R: [103 139 108 169]
W: [120 158 104 164]
K: [114 138 134 106]
M: [ 63 164 113 127]
T: [167  84 146  98]
G: [155  58 153  84]
Z: [131 112 114 179]
P: [ 74 160 113 120]
E: [127 129 118 132]
shift -1: [118] : [117]
shift +1: [ 63 164 113] : [ 64 165 114]
shift -1: [129] : [128]
shift +1: [160 113] : [161 114]

bag: [134 135 140 137  78  98 134 140 132 153 118 112 133 130 135 112 134 112
 135 134 131 102 131 153 143 164  73]
diras: [134 135 140 137  78  98 134 140 132 153 118 112 133 130 135 112 134 112
 135 134 131 102 131 136 133 140 115]
valaf: [127 125 124 124 138 135 126 127 126 125 135 130 124 131 128 130 126 129
 126 129 130 133 128 122 124 121 139]
Merev: [125 127 129 129 123 129 128 123 128 132 125 131 129 129 130 126 128 130
 134 127 127 126 126 125 129 128 128]
relo: [134 135 140 137  78  98 134 140 132 153 118 112 133 130 135 112 134 112
 135 134 131 102 131 153 138 151  97]
vemu: [133 135 138 141  96 111 132 134 129 150 123 121 129 130 132 119 131 118
 128 131 133 114 130 145 140 153  91]
sodi: [131 128 132 130 118 120 127 131 129 134 125 129 128 131 129 122 129 123
 130 128 131 119 130 134 130 137 116]
litu: [131 125 128 131 121 123 131 129 131 132 130 126 128 128 132 128 128 128
 129 131 127 124 130 130 128 134 120]
shift -1: [153 143] : [152 142]
shift -1: [124 130 130] : [123 129 129]
shift +1: [134 140] : [135 141]
shift +1: [126 128 130] : [127 129 131]
shift +1: [121 123 131 129] : [122 124 132 130]
shift +1: [133] : [134]
shift +1: [134] : [135]

zula: [135 136 122 157 136 134 113 132 135]
sapof: [135 124 131 167 160 171 137 181 131]
vipit: [135 136 122 157 155 167 144 178 123]
bib: [130 119 144 170 166 174 138 189 120]
Pokik: [128 129 133 145 134 139 121 132 138]
zamed: [139 128 145 187 173 174 114 159 158]
soku: [133 132 119 165 141 167 132 168 143]
Veno: [122 139 136 165 155 169 136 168 130]
shift -1: [129 133] : [128 132]
shift -1: [155 169] : [154 168]
shift -1: [141] : [140]
shift +1: [167 144 178] : [168 145 179]
shift +1: [136 134 113 132] : [137 135 114 133]
shift -1: [174] : [173]
shift +1: [178] : [179]

rad: [ 99 118 121 132]
lami: [123 108 188 106]
pir: [147 131 124 102]
tibe: [117  88 127 154]
pata: [103 117 137 158]
bebu: [112 108 150 148]
pudob: [111 174 170 121]
rezi: [ 91 145 129 106]
Tiso: [118 136 126 147]
Nimo: [126 116 144 144]
rep: [153 130 108  76]
tema: [ 92 107 103 120]
shift -1: [116 144] : [115 143]
shift -1: [123] : [122]
shift +1: [118 136] : [119 137]
shift +1: [116] : [117]
shift +1: [129] : [130]
shift +1: [111] : [112]
shift +1: [112] : [113]

Mitam: [137 125 125 143]
viz: [134 101 153 105]
pur: [ 99 147 125  99]
kunik: [110 134 131  95]
korat: [129 130 129 126]
tad: [117 153 146 100]
dema: [166 133 117  94]
posi: [154 114  94 132]
gam: [120 125 177 152]
zofik: [ 82 146 110  87]
pudos: [130 123 109 122]
Vakiz: [109 122 116  67]
shift +1: [134 101] : [135 102]
shift +1: [146] : [147]
shift -1: [ 82 146 110] : [ 81 145 109]
shift -1: [154 114  94] : [153 113  93]
shift +1: [129 130] : [130 131]
shift +1: [117] : [118]

Bapi: [134 166 114 144 150 168 114  91]
sadub: [132 156 116 143 142 169 119  87]
nuza: [127  79 114 129  84 133 133 135]
solot: [132 159 138 134 157 158 128 128]
bom: [131 144 142 128 138 114 122 143]
pem: [144 144 113 146 141 171 127 111]
Gere: [122 136 135 130 139 135 136 142]
pab: [134 166 114 144 150 168 127  91]
botol: [122 136 135 130 139 135 136 136]
shift +1: [131 144 142 128] : [132 145 143 129]
shift -1: [114 144] : [113 143]
shift -1: [130 139] : [129 138]

